Each named move below is a turn or a mirror, shown by a few rows before and after it. Which moves, in which order, take the first row of each later pair to the second? The first pair is answered.
K:
[ -2   1   7   1 -11   0  -6 -10  20  15  -5  -7  -3  19 -15   7   2  -7
   0  13 -15  -6  -3  11   5  13  -6  -8   1  -5   0   7  -7  -2  13  -7
   2   8  -9  -3  11] -> [  8 -11   5  10  -9   4 -12  -9   2   6   4  -7  16  22   2  -7  12  -1
  -7  17   0 -13  -6   8  -7   7  -4 -15   2   2  -7  -5  -1  -1  17  -1
   3   5  -5 -18  -5]
[-10 -22  -3   1 -14   9   0  20 -31   6  -3   7  -9   9  13 -11   4   1
  22  -9  -1  19 -15 -24  -7   1  18 -13  18   7 -24  -1   4  14 -17   6
  11   3 -21 -11 -20] -> [-19  -8  -4  -7 -12   4   7  18 -18  19 -13   8 -25   5  -2   0  -8  -6
  25 -13 -16  28 -14 -24   5   0  16  -5  14   0 -18  11  -2  13 -21   0
  12   6 -27   3  -4]
[  6 -22  -8  -7   7  27  -7  22  -1 -26   7  13  27  -1   6  12  -2 -13
  36  -5 -14   0 -13 -20 -18  -9   3   7  38  24  17  -3  38   2  -9 -11
  -6  15   5  21  -5] -> [ -5 -13  -8 -13   9  24  -3  20  11 -16   1  11  12  -2  -7  20 -10 -17
  37 -10 -28   8 -10 -18  -9  -6   4  14  36  16  22   8  33  -1 -16 -13
 -10  19   3  32   5]
[ 39  21   4 -21   5 -23 -20  19  10  20  17   9 -11  31  -4 -22   9  14
   7  13   1 -15   1  -6   9  24  23 -10  -1  -8   3   1 -10 -18  21   3
  -4  14  -6   2 -11] -> [ 37  19   4 -21   5 -24 -22  19  10  20  17  12 -11  31  -2 -23  12  15
   6  12   1 -18   2  -8   8  24  22 -10  -1 -10   1   0 -11 -20  22   4
  -6  12  -5   3 -11]
J:
[  9   8  -6  18  -8  12  12   5 -20  -3  10  -4  15  -7  14 -11  10   8
 -10 -17   9 -30   8   3 -10 -19  -5  -8  -9   5   2 -22  12 -10   3   0
 -13 -13   4 -14  -3] -> [  3 -20  -2   1  -7  10  -1   3 -24 -20  21  -4  30   0   9 -19   3   4
   7   7  13  -1  -6 -16 -20  -6   2  -6  19  15  -8  -8  20  -4   1   9
  -6  -5  -2  -4 -11]
[ 17  46  16  27  20  22  -7 -12  -5   2  30 -14  -7 -42   9  22 -18  13
 -10 -10  18  -5 -18  -5  -5 -13  -3   1  14 -32   4 -27  -1  20  -9   3
 -19   8 -41  22  26] -> [ 14  26  18  15  20  21 -13 -16  -7 -10  37 -11  -1 -35   8  15 -19  12
   2  11  21  21 -24 -20 -13  -2   3   0  34 -25  -1 -19   5  28 -10   6
 -12  15 -44  30  22]
[ -1 -39 -28 -26 -27 -17 -28   8   8 -25 -12   4  32   7   1 -35 -15  30
  43  34  18 -14 -19  -2 -10 -11   8  -5  22  28 -16 -15  39  16  11 -18
  -8 -40  -3  28 -32] -> [ 11  10 -33   2 -27 -10  -5  16  18   1 -29   1   9 -11   9 -15  -5  37
  13 -10  11 -73   6  31   8 -37  -7 -10 -25  12  -3 -32  27   0  10 -30
 -24 -53  11   8 -18]
[  4 -32 -18   3   3 -26  13  -9  -4   0 -23   3   8   9 -20   3 -19 -12
  -4 -19  -5  11   0 -12 -19  37   9  14  -5 -24 -20  15 -17   7 -11   0
  29  26  -4  15   8] -> [ 11  -9 -17  17   4 -24  21  -7   0  11 -33   2   0   5 -17   9 -15  -8
 -18 -35  -9  -9   7   1 -10  25   3  14 -25 -31 -14   8 -22   3 -13  -3
  23  20   4   7  11]
V:
[ -1  13 -10  12  26  -1 -11  -5  16  -8   2 -14  11   0  44 -10 -10   0
   3   2  33  14 -12  13 -17   5   0   7  15  16   6   5  21   9  10  22
 -16  -7   2 -10   7] -> [ -1  11  -9   9  27  -2 -10  -5  16  -6   3 -15  12   0  44 -14 -10  -1
   0   3  33  14 -11  13 -18   4  -2   6  14  16   6   5  23   9  11  25
 -17  -7   2 -10   6]
[  5 -24  -9   3   7   6 -10   4 -30 -23  27   4  26   3  14  -9   9   4
  12   9  17  17 -14 -21 -13  -8   6   8  24  10  -1 -15  34  13  -5   5
  -6   4  -5   8  -3] -> [ 10 -33   0  -2  10  -9 -15   4 -14 -25  15  -2  22  21  24  -3   6   8
  13  25  22  34 -11 -11  -6   8  16   7  13   6  -2  -9  10  11   9  13
  14   2   3   1 -12]
[ 14  30  -3  13   1  14  10   7 -16  11   2   6   7 -15   9   8  13   7
 -13 -24   4 -36   7  11  -4 -18 -14  -2 -12  -8  12 -25   7  -7   0 -12
 -31  -8  10 -15   4] -> [ 19  14  10   8   1 -10  -3   8  11   7 -17   1   4  13  21  18  11  14
 -10  -5  10 -13   7  30   6   5   9  -8 -34  -9  16 -13 -26 -12  15   0
  -2 -10  26 -23 -10]
[ -9  23 -28 -27 -27   8 -10  41 -29   5 -20  -7   5 -39 -16 -17   3  -1
  38   6  -6 -35  10  11 -28  -5 -28   1  44  31 -59  25   6 -14 -15  -5
  13  19  -7  -3  -4] -> [ -4   7 -14 -34 -23 -22 -25  42  -2   4 -39 -12  -3 -11  -2  -5   0   7
  40  30   0  -5   9  28 -15  24   0  -3  23  26 -51  37 -32 -18   4   8
  46  14  12  -8 -16]
B:
[ -3 -10  22 -36   6 -12 -20  23   1  20  -7   0  17  25 -35  17   6  10
  32  36  -4  22  -2  -5   2  14   5  15 -10  12  14 -13   9  -6 -11  14
  21  -6  -3  16  -1] -> [  2 -18  22 -33   6  -6 -24  25 -13  14  -2   2  30  26 -26   8  11  11
  31  37   5  19  -4 -10  -3  10   6  11  -5  17   9 -20  18  -5  -8  17
  17  -6  -4  11 -11]
[  4  -7  15  14   4  -3  -9  -3  20  -3  -8  -7  -2  12  14   9 -14  -7
 -13   6   2   6   2  15   0   9   4  11 -13   1  21  14 -20   9  10   5
  22   1  -1  15 -20] -> [ 12 -19  12  19   1   3 -16  -1   3 -15   3  -4  12  12  23   0  -6  -6
 -17   6  17   3   1   8 -12   5   5   7  -4  10  12  -1  -7  13  14   9
  17   0  -1   8 -29]
[-17 -26  -5   5   4 -28  15   6 -38  10  20   5  18  24   3 -12  20 -11
  12  23 -12 -15  -5  30 -16  61  -1   4  -1  -3 -15  16  15  -3   6 -14
  32 -21  20 -20 -35] -> [-19 -22 -13  10   1 -14  21   7 -53  11  33   8  22  10  -6 -20  20 -13
  11  10 -11 -29  -6  22 -23  48 -15   4  12   2 -15  11  34   1  -2 -24
  14 -17  11 -16 -27]
[ -2 -11  -6  -3   2   6  -3   8 -16 -10  14  10   0   3   4  -1   3  -2
   7  -8  11   7  13 -23  -9   3   4   4   9  10  -7  -7   4  17   0  -9
  -5  16   0   1  13] -> [ -9  -2  -9  -6   0   9   0   8  -9  -4  11   8  -9  -4  -8   4  -4  -6
   9 -13   2   5  12 -22  -4   1   0   8   9   5   1  -1  -1  15  -7 -13
  -8  16  -3  10  24]
S:
[ 12   2  -7  14  -2  -3  26   2 -28   1   8 -16  18   9  -4   0   3 -21
 -14 -14   6 -42  13 -14 -25   6  -5  -8  -6  11  31 -24  29   2  -2 -10
 -10 -20 -12  -8   6] -> [ 14 -15  -5   7  -2  -9  16   2 -32 -13  11 -16  27  21   5  -6   5 -18
 -10   4  16 -28   7 -18 -33  17   5 -11  -2  14  24 -21  25   4   5  -1
   1 -18  -7 -10  -7]
[-23 -41  13   1  -2  10 -16 -14 -21 -35  -2   5  21  46  12   2   3   0
  20  26  34  -6  18  -5 -16  21  -2 -26  51  27 -23  -1 -10 -19  -9  17
  32  40 -17   7  -6] -> [-12  -4  21  16   0  -8  -3 -11  14  -9 -38  -3 -12  51  20  32   3   7
  -8   3  23 -28  38  39  14  18   1 -30  -6   8  -3  -1 -44 -35  -1  16
  39  28   2  -9   3]
[  4 -13 -15  19   1  -4  -8  13  24 -35   6 -12  30  17  26   0  -7   0
  -7  34  -1  24   3   2  -5 -11  12  11  14 -13   4 -24  -2   4  11  30
  16 -25  10 -18 -41] -> [  0  26 -20  27   2  -3   9  16  41 -10  -9 -15   2   3  12  15  -8  -3
 -23   5 -17  -8  17  23  16 -26  -2  15 -18 -25  18 -24 -11  -3   3  16
   3 -31  10 -17 -22]
[-14  17   4 -11   4  -9   0 -12  28  17 -22  -8 -28   3 -20  17  -6  -3
   1  -1 -19   4   7  13  16  15   3   5 -21 -14  16  16 -22  -4   4   1
  10   3  -1  10  13] -> [-25  15  -7 -17   1   8  -1 -12   4  12   0  -1 -18 -13 -37  -1  -4 -11
  12  -3 -26  11  -2 -14   2   3 -12  12  13  -4   7  16   9   4 -11  -6
  -8  12 -20  26  19]
Now pairs of rows:
(two moves a pair)
[  4   0 -14  22   5  32  -1 -14 -21 -13  11 -17  18  -4   8 -16  15  10
 -10 -28   8 -33   0  -7   1 -14  -3 -14  -5  -6 -13 -44  10   9   4  -8
  -9 -11   3 -25 -25] -> [  5 -24  -3  11   7  10 -18 -16   1 -19   0 -20  16  24  17  -9  10  16
   1  -2  12   2  -7   0   4  12  21 -16 -10  -4 -11 -28 -16   7  19   5
  23 -10  17 -29 -41] | V, J
[  7 -23  12  -3   6 -34  -6   1  13  -9   6   0   6  26  19  -2  -3   6
  -4  15  10  14  10  12   6  16  10   6  -8  -3  -4   2 -26  -6  24   6
  30  -4  22 -11 -17] -> [ 11 -31   3   1   7 -25  -5   4  -7 -22  18   2  19  18  26 -13   3   4
  -5  14  20   9   6   1  -8  10   4   4   8   4 -12  -8  -9  -4  22   8
  22  -3  19 -17 -22] | K, B
[-14 -11 -13  11   7   6 -13  -1 -14  -3  16   5  10  -1   7  -7  -6   1
  40  10 -19  25 -13 -27 -18  -1  -9  -5  29  11   2  -5  10  14 -12   0
  -3  11 -11  12  -5] -> [ -5   2   0  20   7 -17 -11   1  23  11 -16  -4 -18  13  20  18  -7   8
  23   7 -20  21   0  11   9   9   6  -9 -16  -7  13   3 -33   6   4   4
  20   2   8   0  -4] | V, S
[ 34 -23   8  29  -8  -8  -8  -1   6  -8  -5   7  19  14  31  -4  24   2
  -2  31  36   9  -7   4   5  15  26 -14 -14   5   4  -3 -30 -10  36   3
  34  -3  29 -25 -13] -> [ -4  32  -7  10 -11   9  18  -5  24  32  -4  16 -25 -29 -36  13  -3 -19
   6  -1 -21  -1   0  -8  29  -5 -12  14   1  -4  27  29 -10 -11  -8 -21
  -3  11  -8  23  47] | K, S
[ -6 -13 -10 -13  -3  22  -4 -15 -24 -25  26   3   9   2  15 -21 -10   1
  14  18  13  11 -15 -17   0  -4  -8  -5  25  -3  -4  -1  36  20   9   7
   7  -2  -7  24 -10] -> [-12  36 -13  -3  -4  19  18 -13   7   9   1   4 -31 -13   1   1 -16  -3
  -3 -12 -11 -16   1  10  30 -13 -21   3  -9 -19  17   5  22  12  -3  -7
  -4  -8  -3  31  20] | K, J
[ -5   3  -1  23 -12  41 -11   7 -35  -6  34 -14  42 -22  12 -24  25  13
 -27 -11  33 -31  -2  -2 -42 -26 -30 -23  -1   5  -5 -33  17  -7  -5   7
 -23  10 -12 -22   1] -> [-26  27  -5   7 -14  43   1   3 -19  15  29  -9  14 -37 -29 -10   8   0
 -15 -18   1 -20  -5  -8 -27 -26 -44  -8  11  -3   8  -9  26  -7 -24  -6
 -39  18 -32  13  33] | J, B
[-10   2  -4 -18   0   1  -8  -4   9   0  16  -1  -4  -7  -8  -2  -6  -6
   4  -5  -7   6  -6  -8   5   4   1   4  20   4   4   8  15  10 -14   0
  -7   6 -12   5   4] -> [ -6  -5  -3 -13  -1   2 -11  -4   0  -8  22  -1   6  -4   0  -7   0  -1
   5   0   2   8  -8 -10  -4   3   6   0  21   9  -2   5  16  12  -9   7
  -3   3  -7  -2  -4] | J, S
[ 18 -20  13 -20  22 -14 -10   7  67  30 -41 -14 -17   1 -16 -11 -30   8
  -8  20  -5  27  -3   1  16   5  -2  -2  15 -24   5  -1 -60  -7   9  28
  27  24  32 -14  37] -> [ -2 -11   0 -33  18   8   3   5  51  33 -23  -9 -18 -23 -45 -16 -40  -6
   5  14 -21  25  -9 -24   9  -7 -22  10  49 -17   5   6 -27  -2 -15  16
   0  35   8  11  57] | S, J
[  6  28   9  19  12  -4   6  12  15  10 -12  10 -35  -1  -2  11   4   3
 -29  -8   4 -12   1  22  25   5   4  -2 -23 -12   7  -7 -21  -8   9   3
  -2   1   7 -14  -7] -> [ -1  17  10   7   9 -12  -4  10  28   8 -13   9 -36   7 -10  12  -3   1
 -15  10   2  10  -6  18  28  18   9   1 -13 -12   6   7 -29  -7  12   4
  11   4   5   1  -3] | J, S
